In the data rows, zero lies at 4.5, halfway between 4 and 5.
Here is a table of points, one per row:
array([3, 3, 4, 2, 9, 4, 4, 2, 6, 2, 7, 5, 3, 8, 5, 7, 9, 3, 3, 3, 3, 1, 6, 7, 6, 6, 2, 8, 5, 5, 3,
       7, 7, 6, 1])
array([3, 0, 5, 3, 4, 2, 6, 7, 3, 5, 4, 4, 3, 5, 5, 3, 4, 5, 3, 0, 5, 8, 3, 6, 4, 7, 6, 3, 3, 4, 5,
       2, 5, 1, 3])
array([5, 0, 5, 1, 4, 6, 6, 5, 4, 4, 6, 5, 4, 4, 6, 5, 3, 4, 3, 2, 6, 5, 5, 5, 3, 4, 2, 3, 4, 3, 6,
       6, 6, 5, 5])
array([4, 5, 7, 5, 7, 3, 5, 3, 6, 5, 4, 3, 5, 4, 4, 7, 6, 5, 5, 5, 3, 5, 6, 8, 4, 3, 6, 6, 1, 3, 4,
       4, 7, 5, 5])
array([2, 5, 6, 7, 6, 5, 4, 5, 4, 3, 4, 9, 4, 3, 4, 5, 5, 3, 5, 6, 0, 8, 4, 6, 6, 3, 3, 3, 4, 4, 6,
       5, 5, 3, 5])
array([4, 0, 7, 4, 2, 7, 5, 8, 3, 4, 5, 1, 3, 7, 4, 4, 5, 6, 6, 6, 6, 7, 5, 7, 3, 7, 3, 6, 7, 4, 3,
       5, 2, 5, 4])
array([3, 2, 3, 7, 3, 3, 5, 5, 6, 5, 7, 7, 4, 4, 5, 3, 5, 2, 6, 6, 6, 7, 6, 8, 3, 0, 5, 4, 5, 1, 4,
       5, 5, 5, 6])
array([2, 7, 4, 6, 5, 5, 2, 7, 7, 6, 8, 2, 6, 4, 2, 4, 1, 1, 5, 5, 7, 5, 5, 8, 2, 3, 3, 3, 6, 4, 3,
       5, 5, 5, 5])
array([6, 6, 4, 6, 7, 5, 7, 4, 1, 6, 4, 8, 6, 4, 4, 4, 7, 2, 5, 6, 1, 5, 4, 9, 6, 4, 4, 4, 8, 3, 0,
       6, 6, 3, 3])
array([6, 5, 7, 4, 8, 5, 3, 4, 6, 7, 6, 9, 4, 2, 3, 3, 5, 2, 5, 6, 5, 6, 6, 4, 3, 1, 5, 3, 3, 7, 3,
       6, 6, 4, 5])
array([3, 2, 5, 2, 6, 5, 5, 5, 2, 0, 6, 0, 2, 5, 5, 0, 5, 7, 6, 5, 5, 6, 7, 5, 7, 7, 3, 6, 8, 5, 1,
       5, 6, 4, 6])
array([8, 5, 5, 5, 4, 2, 5, 3, 7, 3, 3, 4, 6, 1, 7, 4, 4, 7, 3, 4, 5, 2, 5, 0, 5, 4, 5, 3, 3, 5, 7,
       3, 3, 6, 3])
array([5, 7, 4, 2, 4, 5, 5, 5, 2, 4, 3, 5, 5, 6, 8, 7, 4, 8, 3, 4, 6, 1, 4, 1, 7, 6, 9, 4, 7, 7, 6,
       5, 3, 6, 3])
array([3, 2, 1, 5, 5, 7, 4, 4, 3, 4, 4, 8, 2, 4, 4, 3, 6, 4, 6, 6, 5, 6, 3, 7, 2, 7, 4, 4, 7, 3, 3,
       6, 4, 5, 6])
array([2, 0, 6, 0, 2, 4, 4, 6, 1, 5, 3, 6, 2, 3, 5, 3, 4, 5, 5, 4, 5, 5, 5, 8, 5, 4, 6, 3, 6, 6, 3,
       4, 6, 2, 2])
array([6, 2, 3, 6, 5, 6, 5, 3, 6, 4, 3, 5, 7, 5, 4, 9, 5, 3, 4, 6, 7, 7, 5, 0, 4, 5, 5, 3, 3, 3, 4,
       4, 3, 5, 2])
array([5, 8, 5, 4, 6, 6, 4, 7, 6, 2, 3, 0, 3, 5, 7, 3, 6, 3, 6, 2, 6, 1, 4, 3, 7, 6, 4, 6, 5, 4, 5,
       8, 4, 5, 4])
array([6, 8, 2, 7, 7, 2, 3, 3, 5, 6, 3, 6, 8, 3, 6, 6, 4, 4, 4, 5, 6, 6, 6, 3, 1, 3, 5, 5, 3, 7, 9,
       4, 3, 1, 5])
array([6, 3, 4, 7, 7, 5, 4, 7, 6, 5, 6, 1, 4, 3, 5, 4, 3, 7, 4, 5, 5, 4, 4, 1, 3, 3, 5, 6, 1, 1, 7,
       6, 4, 6, 5])
array([4, 8, 7, 8, 2, 6, 4, 9, 3, 3, 7, 2, 0, 6, 6, 0, 2, 6, 5, 6, 4, 2, 3, 5, 5, 6, 9, 7, 6, 2, 5,
       2, 6, 3, 6])
array([6, 2, 4, 4, 5, 5, 5, 3, 7, 3, 5, 3, 7, 3, 6, 1, 2, 3, 5, 5, 4, 6, 3, 1, 2, 3, 3, 3, 4, 6, 5,
       4, 3, 6, 4])
array([3, 0, 6, 0, 5, 5, 7, 6, 4, 1, 6, 1, 5, 5, 5, 5, 3, 6, 5, 0, 5, 6, 6, 2, 5, 4, 3, 6, 4, 4, 7,
       6, 5, 7, 3])
array([4, 7, 4, 4, 3, 5, 4, 3, 3, 5, 2, 6, 5, 6, 3, 6, 4, 9, 3, 5, 3, 3, 4, 3, 7, 7, 3, 5, 6, 7, 2,
       2, 4, 2, 5])
array([7, 4, 3, 4, 4, 4, 2, 2, 6, 5, 4, 5, 5, 5, 5, 8, 2, 7, 4, 4, 3, 1, 4, 2, 4, 5, 4, 5, 2, 4, 4,
       5, 3, 6, 6])
array([5, 8, 3, 5, 3, 5, 3, 1, 7, 5, 4, 8, 5, 7, 3, 3, 7, 6, 5, 7, 1, 1, 4, 6, 8, 3, 4, 5, 2, 6, 5,
       3, 5, 5, 5])
array([6, 3, 4, 6, 3, 5, 8, 6, 7, 7, 4, 6, 4, 4, 3, 6, 4, 1, 4, 6, 4, 7, 8, 3, 1, 6, 4, 3, 4, 6, 5,
       7, 3, 6, 5])
array([4, 7, 4, 5, 3, 5, 4, 5, 5, 8, 3, 5, 5, 5, 3, 5, 5, 4, 5, 5, 5, 2, 1, 7, 6, 7, 3, 4, 4, 6, 5,
       5, 6, 5, 5])
array([4, 6, 4, 4, 3, 3, 3, 1, 3, 4, 3, 2, 5, 8, 3, 7, 4, 7, 3, 2, 4, 2, 4, 6, 5, 7, 6, 5, 7, 5, 4,
       2, 7, 5, 5])
array([7, 5, 6, 8, 5, 3, 5, 4, 4, 5, 4, 3, 8, 5, 3, 7, 3, 3, 4, 4, 6, 3, 6, 0, 4, 3, 7, 5, 2, 6, 8,
       1, 3, 6, 6])
array([3, 9, 4, 3, 4, 4, 5, 3, 4, 6, 3, 7, 6, 3, 4, 3, 5, 5, 4, 5, 7, 6, 3, 8, 6, 5, 3, 5, 4, 5, 5,
       6, 2, 3, 5])
array([6, 9, 4, 6, 1, 3, 2, 1, 2, 6, 6, 4, 7, 4, 3, 5, 6, 4, 3, 5, 5, 5, 2, 5, 4, 3, 3, 4, 3, 5, 6,
       2, 3, 4, 5])
There is one direction along which these points spread out most. Take the direction at right angles to it along which they spread out most. Then take the direction at right angles to both along which they spread out most. Go by this last direction. For each point below, how far along it does it lie, from 0 to 99? 50 is the average, and the first point above lies past it. One standard deviation of the points above along it is 16.
array([2, 7, 4, 6, 5, 5, 2, 7, 7, 6, 8, 2, 6, 4, 2, 4, 1, 1, 5, 5, 7, 5, 5, 8, 2, 3, 3, 3, 6, 4, 3,
       5, 5, 5, 5]) --> 37
array([3, 3, 4, 2, 9, 4, 4, 2, 6, 2, 7, 5, 3, 8, 5, 7, 9, 3, 3, 3, 3, 1, 6, 7, 6, 6, 2, 8, 5, 5, 3,
       7, 7, 6, 1]) --> 64
array([5, 8, 5, 4, 6, 6, 4, 7, 6, 2, 3, 0, 3, 5, 7, 3, 6, 3, 6, 2, 6, 1, 4, 3, 7, 6, 4, 6, 5, 4, 5,
       8, 4, 5, 4]) --> 61
array([6, 2, 4, 4, 5, 5, 5, 3, 7, 3, 5, 3, 7, 3, 6, 1, 2, 3, 5, 5, 4, 6, 3, 1, 2, 3, 3, 3, 4, 6, 5,
       4, 3, 6, 4]) --> 28
array([3, 9, 4, 3, 4, 4, 5, 3, 4, 6, 3, 7, 6, 3, 4, 3, 5, 5, 4, 5, 7, 6, 3, 8, 6, 5, 3, 5, 4, 5, 5,
       6, 2, 3, 5]) --> 60
array([7, 4, 3, 4, 4, 4, 2, 2, 6, 5, 4, 5, 5, 5, 5, 8, 2, 7, 4, 4, 3, 1, 4, 2, 4, 5, 4, 5, 2, 4, 4,
       5, 3, 6, 6]) --> 56
array([4, 7, 4, 4, 3, 5, 4, 3, 3, 5, 2, 6, 5, 6, 3, 6, 4, 9, 3, 5, 3, 3, 4, 3, 7, 7, 3, 5, 6, 7, 2,
       2, 4, 2, 5]) --> 81
array([6, 6, 4, 6, 7, 5, 7, 4, 1, 6, 4, 8, 6, 4, 4, 4, 7, 2, 5, 6, 1, 5, 4, 9, 6, 4, 4, 4, 8, 3, 0,
       6, 6, 3, 3]) --> 60
array([6, 2, 3, 6, 5, 6, 5, 3, 6, 4, 3, 5, 7, 5, 4, 9, 5, 3, 4, 6, 7, 7, 5, 0, 4, 5, 5, 3, 3, 3, 4,
       4, 3, 5, 2]) --> 33
